Each row has a name. After each piece below comes the name of the row it's from, unless a question asks for something else. Each question is about the rows just above it.

Columns, left to right: R H K P B L E
<3>: [139 112 111 138 165 139 120]
<103>: [107 130 161  75 141 131 120]
<61>: [145 123 153 196  98 121 136]
<146>: [180 117 148 114 125 124 157]
<171>: [109 139 146 144  80 140 139]
<35>: [ 90 133 100 173 140 172 147]
<115>: [158 133  48 137 102 112 120]
<91>: [ 65 131 174  94 156 120 115]
<45>: [ 91 135  59  82  90 146 129]
<95>: [103 121 142 132 148  89 126]
<138>: [ 63 150  53 124 148 153 114]
Which column holds [ 82 132 124] top down?	P
[ 89 103 121 126 132 142 148] is which row reordered?	<95>
The next entry after [123 153 196  98]:	[121]
[103  63] is in which column, read top down?	R

Columns, left to right: V G D C F W S U N Y
<122>: [164 144 134 142  81 146 102 117 138 157]
<162>: [129 104 122 119 147 150 138 148 133 136]
<52>: [114 166 165 112 129 110 132 133 133 126]
<2>: [172 122 110 127  83 105 106 117 160 125]
<102>: [163  99  91 112 128  86 132 132 144 127]
<77>: [133 105  92 112 107  86 113 131 149 102]
<16>: [164 144 149 119 104 179 118 108 127 174]
<147>: [105 138 134  92  94 188  95 151 114 136]
Which column holds this, read top down? [ 83 128]	F
[126 114 166 165 112 129 110 132 133 133] is which row reordered?	<52>
Which row holds [164 144 149 119 104 179 118 108 127 174]?	<16>
The rest of the row after [132 132]:	[144 127]
Which column holds [148 133] top down?	U
The rest of the row after [112 129]:	[110 132 133 133 126]

Columns, left to right: vigu Gon Vebi Feb didol zitud Nuku guvem kisug Dor
<150>: [141 144 186 188 157  88 130 152 105 144]
<153>: [107 148 148  72 102 188 130 152 104 121]
<130>: [178 131 191 109  97 132 118  84 144 118]
<100>: [ 87 130 105 141 188 144 152 157 144 186]
<154>: [ 92 131 191 109 157  88 130 153 144 169]
<99>: [ 84 142 144 186 188 157  88 130 112 130]
Which column holds this, read top down? [188  72]	Feb
Which row holds these entries in another order? [144 105 152 130  88 157 188 186 144 141]	<150>
After [157  88 130 152], its row goes on with	[105 144]
The next entry after [153 144]:	[169]
[ 92 131 191 109 157  88 130 153 144 169] is in which row?	<154>
The next entry after [142 144 186 188 157  88 130]:	[112]
Go on from [130 152 105] to the end of its row.	[144]

Columns, left to right: zile Les num botut sud gaduz Vufe Vas zazek
<108>: [ 82 155 125  67 183  97 119  75 148]
<84>: [187 168  79 165  92  81 178 140  87]
<21>: [171 131 177  88  81 119 167 154 184]
<92>: [140  78 168 187  81  92 165  87 178]
<88>: [ 82 155 125  67 183  97 146  75 148]
[178  87 165  92  81 187 168  78 140] is which row reordered?	<92>
Which column holds this, read top down? [92 97]	gaduz
[ 87 184] is in which column, read top down?	zazek
The next entry after [146  75]:	[148]

Columns, left to right: Q X M T J
<107>: [ 69 145 190  66 108]
<114>: [190 204 189  66 108]
<12>: [204 144 190  67 158]
<68>: [ 84 175  81  62 122]
After [189  66], its row goes on with	[108]
The rest of the row after [190  67]:	[158]
Which column holds this, read top down? [108 158 122]	J
[ 67 144 158 190 204] is which row reordered?	<12>
The rest of the row after [ 84 175]:	[ 81  62 122]
[204 144] is in which column, read top down?	X

Columns, left to right: tega roluf zugiv Meke Bak mebo zekob nuvu
<121>: [ 98 140 102 152 129 187  98 186]
<69>: [186 129 188  98 152 102  98 140]
<70>: [119 129 123  84 139 102 116 140]
<20>: [ 86 129 123  98 143 102 116 117]
<126>: [197 129 164 167 139 102 116 155]
<24>: [188 129 164 167 138 129 186 140]
[ 98  98 102 129 140 152 186 188] is which row reordered?	<69>
Go on from [129 164 167 139 102] to the end of its row.	[116 155]
Go on from [129 164 167 139] to the end of its row.	[102 116 155]
Put [102  98 140 186 129 188  98 152] back in order: which row is it?	<69>

Columns, left to right: Bebun kup lus Tepiv
<80>: [ 63 154  84 104]
<31>: [156 208 144 130]
<60>: [183  69  97 139]
<110>: [110  98  49 136]
<131>: [ 97 183 139  68]
Go on from [ 97 183 139] to the end of its row.	[68]
[ 69  97 139 183] is which row reordered?	<60>
[ 68  97 139 183] is which row reordered?	<131>

Columns, left to right: zema gof mifa Bituk pev zit fuv
<148>: [106  96 104 125 177 131 142]
<151>: [105 177 106  83 125 142 131]
<23>: [148 108  92 126 109 152 144]
<40>: [106  83 104 125 177 131 142]
<37>: [131 125 107  83 142 104 177]
<54>: [107 177  83 131 142 105 125]
Which row holds these entries in another order? [142 131 177 125 104  83 106]	<40>
Which row holds these entries in another order? [ 83 104 106 125 131 142 177]	<40>
Put [177 104 142  83 107 125 131] back in order: which row is it?	<37>

Columns, left to right: telol nuf seziv geriv big tak gonam Tor sigu
<32>: [135 181 125 110 148  89 145  97 126]
<29>: [ 67 166 156 104  55 179 184 204 197]
<43>: [157 154  57 139  66 198 131 110 178]
<73>: [ 89 149  97 125 110 126 181 145 135]
[126 135 181 125 110 148  89 145  97] is which row reordered?	<32>
Which column holds [148  55] top down?	big
What is the next entry after [166 156 104  55 179]?	[184]

Columns, left to right: zafep sisov luko Muf zagi Zep Neniv Zubal
<96>: [146  62 106 119 108 106 158 143]
<8>: [106 145 108 119  62 143 158 106]
<101>: [156 165 104 132 155  96 138  82]
<164>: [156 165 104 132 155 108 116 116]
<87>: [ 67 123 151 152 102 118 144 159]
<55>: [174 145 109 130 159 102 122 106]
<6>: [174 169 109 130 159 102 122 106]
<166>: [ 67 123  81 152 102 118 144 159]
Put [ 62 106 106 108 119 143 145 158] back in order: which row is it?	<8>
Go on from [123 151 152 102 118] to the end of its row.	[144 159]

